500 stands for zero in the data rows.
Here are some numbered points:
[454 370 456 999 485 462 553 710 373 366 607 327 463 798 432 701 321 451 807 800 497 579 799 508 294 534 563 540 384 649 614 450 541 536 320 411 489 527 875 614 697 522 465 479 280 707 456 698] 0
[673 454 331 851 637 537 372 663 628 469 515 197 398 433 601 627 404 426 489 831 570 591 645 507 583 344 391 546 650 671 474 514 319 472 313 446 417 645 660 633 662 577 680 551 470 662 493 433] 1
[351 400 583 239 467 388 414 302 514 592 998 634 458 342 440 311 509 509 364 400 476 507 280 423 605 302 537 520 969 406 719 512 519 498 750 439 578 504 389 315 424 488 353 407 652 289 366 556] 2
[370 424 612 208 290 371 603 542 508 578 440 811 622 286 647 319 567 515 209 211 410 440 296 401 601 292 391 302 528 367 429 588 538 441 741 438 463 532 217 334 310 524 420 543 525 406 445 475] 3
[361 584 569 148 476 406 645 329 407 414 346 612 606 506 336 445 881 471 421 165 435 489 506 685 699 794 629 380 656 399 459 508 569 422 623 543 596 518 288 416 250 393 578 321 705 429 633 569] 4
[404 471 781  29 568 458 596 182 412 437 407 686 784 416 459 390 516 665 510 289 569 373 459 365 704 735 691 493 399 288 636 339 585 413 774 421 483 435 218 469 268 305 528 404 690 442 371 399] 5
[527 499 661 344 382 664 556 518 479 538 289 623 484 622 650 372 556 528 158 362 379 557 444 378 653 397 378 837 681 356 321 343 432 405 709 463 564 555 299 254 447 513 474 489 706 248 476 359] 6
[549 586 561 287 359 502 740 359 573 847 429 554 485 408 514 313 565 487 326 418 484 459 609 469 674 432 453 560 680 283 703 353 490 546 843 569 393 541 523 500 464 387 408 614 643 274 659 418] 7
[348 459 550 101 376 407 463 293 374 363 416 719 490 436 399 380 539 626 501 322 442 545 417 279 586 999 788 415 518 301 592 322 603 601 586 564 620 404 321 409 312 465 424 559 663 392 476 399] 8
[601 493 688 669 497 550 359 813 478 490 504 444 537 632 397 581 394 528 697 808 494 552 734 595 294 532 525 688 737 549 450 382 380 821 287 342 496 526 671 680 651 444 634 384 450 634 426 422] 9
[419 391 574 670 741 397 346 689 377 388 444 276 335 584 296 688 373 501 573 745 564 492 552 686 254 648 602 490 430 635 475 583 481 456  80 382 492 336 736 609 559 566 516 707 403 612 489 441] 10
[455 672 569 478 380 595 499 453 615 569 302 552 659 258 470 275 519 646 201 196 398 489 395 433 674 451 451 415 552 444 465 325 546 568 793 543 510 553 237 500 352 470 282 486 648 436 746 502] 11
[374 453 345 747 492 358 372 796 402 381 472 460 554 751 407 667 366 553 727 673 489 492 692 678 303 545 470 667 315 584 631 516 398 467 316 512 515 356 729 753 628 534 441 438 347 629 667 403] 12
[312 556 616  98 489 557 604 550 325 421 399 919 692 482 305 430 544 644 768 213 448 384 473 472 613 729 640 362 630 369 517 367 576 598 648 312 670 420 173 594 318 347 477 638 718 498 556 540] 13
[601 709 416 676 544 568 395 550 386 338 491 299 379 613 613 815 452 448 604 866 746 626 653 596 381 620 519 669 326 478 532 435 497 514 212 518 500 415 801 732 615 576 751 404 349 731 575 529] 14
[628 410 639 747 491 386 391 724 581 562 707 466 523 605 558 605 369 297 574 685 485 521 634 746 680 333 231 613 603 782 367 485 374 406 484 497 420 516 816 384 693 658 428 639 269 525 402 481] 15
[492 491 521 308 426 513 650 303 603 491 283 537 407 278 513 226 502 429 348 182 302 431 468 582 721 396 452 439 656 346 451 603 562 682 782 678 418 502 228 316 381 482 460 473 569 395 536 498] 16
[633 486 299 653 652 422 327 531 377 449 517 407 380 572 466 637 498 513 717 749 531 468 601 625 320 562 525 547 394 505 578 614 466 999 216 532 816 462 612 649 722 577 551 493 385 567 524 543] 17
[690 377 552 739 594 426 439 738 628 541 566 408 681 475 649 471 486 362 498 781 487 548 436 603 469 363 178 505 391 761 477 581 449 504 348 502 470 611 890 481 728 779 447 490 354 535 425 540] 18
[354 551 462 136 425 715 558 290 408 446 332 651 566 597 448 438 556 632 494 348 408 353 682 449 561 722 644 272 450 300 506 601 554 578 542 350 632 507 212 438 308 367 645 486 650 350 568 582] 19
[496 507 497 702 649 400 387 723 377 399 636 358 393 685 386 546 448 534 719 685 552 424 613 608 353 765 434 527 300 607 425 627 385 416 196 412 450 428 658 562 648 569 572 475 412 595 519 474] 20
[458 539 628 181 418 789 657 310 336 517 420 717 360 486 327 325 698 774 709 183 392 503 513 280 619 630 621 491 492 305 699 412 611 566 520 437 480 362 165 493 289 482 471 480 762 463 593 418] 21
[650 474 342 722 640 557 558 512 445 368 563 433 499 640 434 635 346 658 676 673 532 497 655 600 377 783 708 661 465 669 512 537 416 448 326 410 503 510 790 736 626 597 589 482 316 590 581 408] 22
[398 440 437 367 479 476 637 581 546 587 396 547 468 267 545 449 479 709 269 143 528 425 323 353 764 350 375 276 532 518 350 385 527 518 792 523 381 487 205 333 319 371 511 402 627 345 597 428] 23
[463 499 426 679 562 411 382 709 482 311 545 290 439 654 415 567 387 596 647 735 537 407 515 533 381 613 613 491 331 605 584 527 414 590 335 355 501 505 659 634 659 472 496 569 415 677 514 438] 24
[477 660 486 694 519 444 431 471 461 367 488 360 528 605 528 682 400 412 644 827 568 575 567 599 334 703 547 781 366 553 484 411 427 472 342 532 437 457 658 654 521 741 661 426 429 675 555 521] 25
[347 575 523  62 465 341 578 301 467 550 377 649 662 474 333 370 551 573 535 252 464 475 436 396 466 832 628 566 389 250 402 624 600 482 719 501 461 399 252 881 279 409 543 578 662 474 572 447] 26
[745 435 386 774 506 454 417 628 625 612 641 297 481 388 602 646 401 367 434 670 585 593 509 623 317 280 249 553 432 691 634 471 364 421 399 508 392 790 999 477 754 603 432 643 343 560 416 480] 27
Which five points above are nearest to each new point, looking only along the 2 directions in which the numbered points spread most? Their numbers follow each, nearest first.
[667 523 269 807 487 620 470 659 630 535 554 259 530 550 676 451 521 411 395 783 657 586 512 616 288 220 238 608 524 684 380 516 308 497 255 585 469 636 698 546 655 735 403 499 403 546 502 525] 18 15 27 1 9
[705 604 417 811 486 608 382 649 695 552 807 350 586 392 849 558 336 394 464 807 570 575 440 604 442 246 316 523 668 769 504 464 367 297 303 536 622 630 736 454 856 618 673 524 223 590 573 516] 27 18 15 1 9
[669 413 280 911 679 515 332 815 606 546 615 287 432 659 550 510 446 355 481 774 544 615 627 703 311 263 505 640 629 800 572 703 503 397 331 515 395 560 639 456 576 548 498 489 412 589 356 505] 1 18 27 15 9
[543 492 677 277 347 746 665 193 539 462 437 779 482 421 399 415 625 602 524 241 428 463 463 315 619 746 767 614 525 422 433 341 706 454 691 372 488 360 201 475 308 376 429 420 583 428 537 496] 4 5 21 19 8
[548 554 469 999 555 470 343 862 594 656 679 208 405 453 616 587 382 370 509 687 487 659 426 656 421 247 263 611 499 794 476 580 347 348 335 467 415 497 884 572 762 636 444 493 355 527 421 476] 27 18 15 1 9
[623 483 474 984 505 609 419 650 623 565 559 266 407 453 541 722 400 462 383 764 486 681 480 608 272 273 349 706 558 815 367 531 516 361 472 534 346 435 659 506 664 527 469 520 253 662 440 495] 18 27 15 1 9
[388 565 477 246 462 519 555 587 497 555 446 604 450 272 495 422 684 404 341 242 332 663 414 375 590 445 512 548 499 402 338 408 498 551 769 479 466 571 300 279 666 332 435 477 631 520 352 502] 7 6 2 11 16
[542 543 424 720 498 534 398 651 713 505 519 211 456 596 661 610 336 476 656 656 460 563 448 553 325 328 414 539 427 711 364 460 321 536 364 496 395 696 829 535 665 550 525 481 294 550 441 630] 1 18 15 27 9
[527 470 354 635 545 425 374 644 475 302 596 283 518 647 466 599 508 404 642 706 603 489 529 478 625 496 524 458 370 647 672 560 618 419 211 343 500 516 677 537 596 625 536 555 288 549 453 553] 9 24 25 17 20
[416 447 457 277 391 553 532 286 527 608 506 714 552 404 435 270 610 425 662 360 400 385 292 449 531 406 571 539 769 405 393 456 563 415 819 547 424 414 378 395 291 363 353 506 589 318 502 561] 11 16 7 23 2
[558 461 441 735 569 358 374 549 591 399 529 341 443 730 550 608 513 440 670 661 552 549 676 818 465 574 448 585 409 763 565 487 514 378 311 548 526 526 757 557 661 545 513 546 420 549 488 447] 9 25 24 20 12
[283 531 585 390 491 450 977 269 321 422 472 699 575 504 630 385 510 678 560 149 467 403 415 439 594 618 593 685 421 271 444 347 484 636 606 511 445 403 162 573 337 326 464 535 698 427 495 483] 4 19 21 5 8
[279 661 617  92 446 555 462 269 387 341 450 794 585 387 655 530 568 591 480 326 480 394 419 378 685 662 660 445 662 304 562 379 645 691 511 396 473 372 253 566 347 378 513 387 696 340 602 499] 4 21 5 19 8
[614 470 435 859 496 436 385 667 590 542 574 164 494 498 551 657 384 288 624 696 549 489 457 719 492 206 276 625 467 541 352 503 341 461 341 922 501 565 798 338 555 570 577 665 277 497 581 474] 18 15 27 1 9
[603 475 398 883 510 501 489 600 762 581 626 262 539 567 522 587 477 361 406 609 442 886 647 654 236 273 310 551 381 648 597 610 366 595 350 391 483 576 690 507 573 536 729 492 283 549 407 538] 1 18 15 27 9
[385 490 547 258 401 651 438 479 635 535 413 567 565 437 473 352 554 541 336 349 448 472 578 385 673 306 476 262 649 334 368 528 493 405 725 699 572 459 244 427 340 316 426 378 566 308 589 538] 11 16 7 23 2
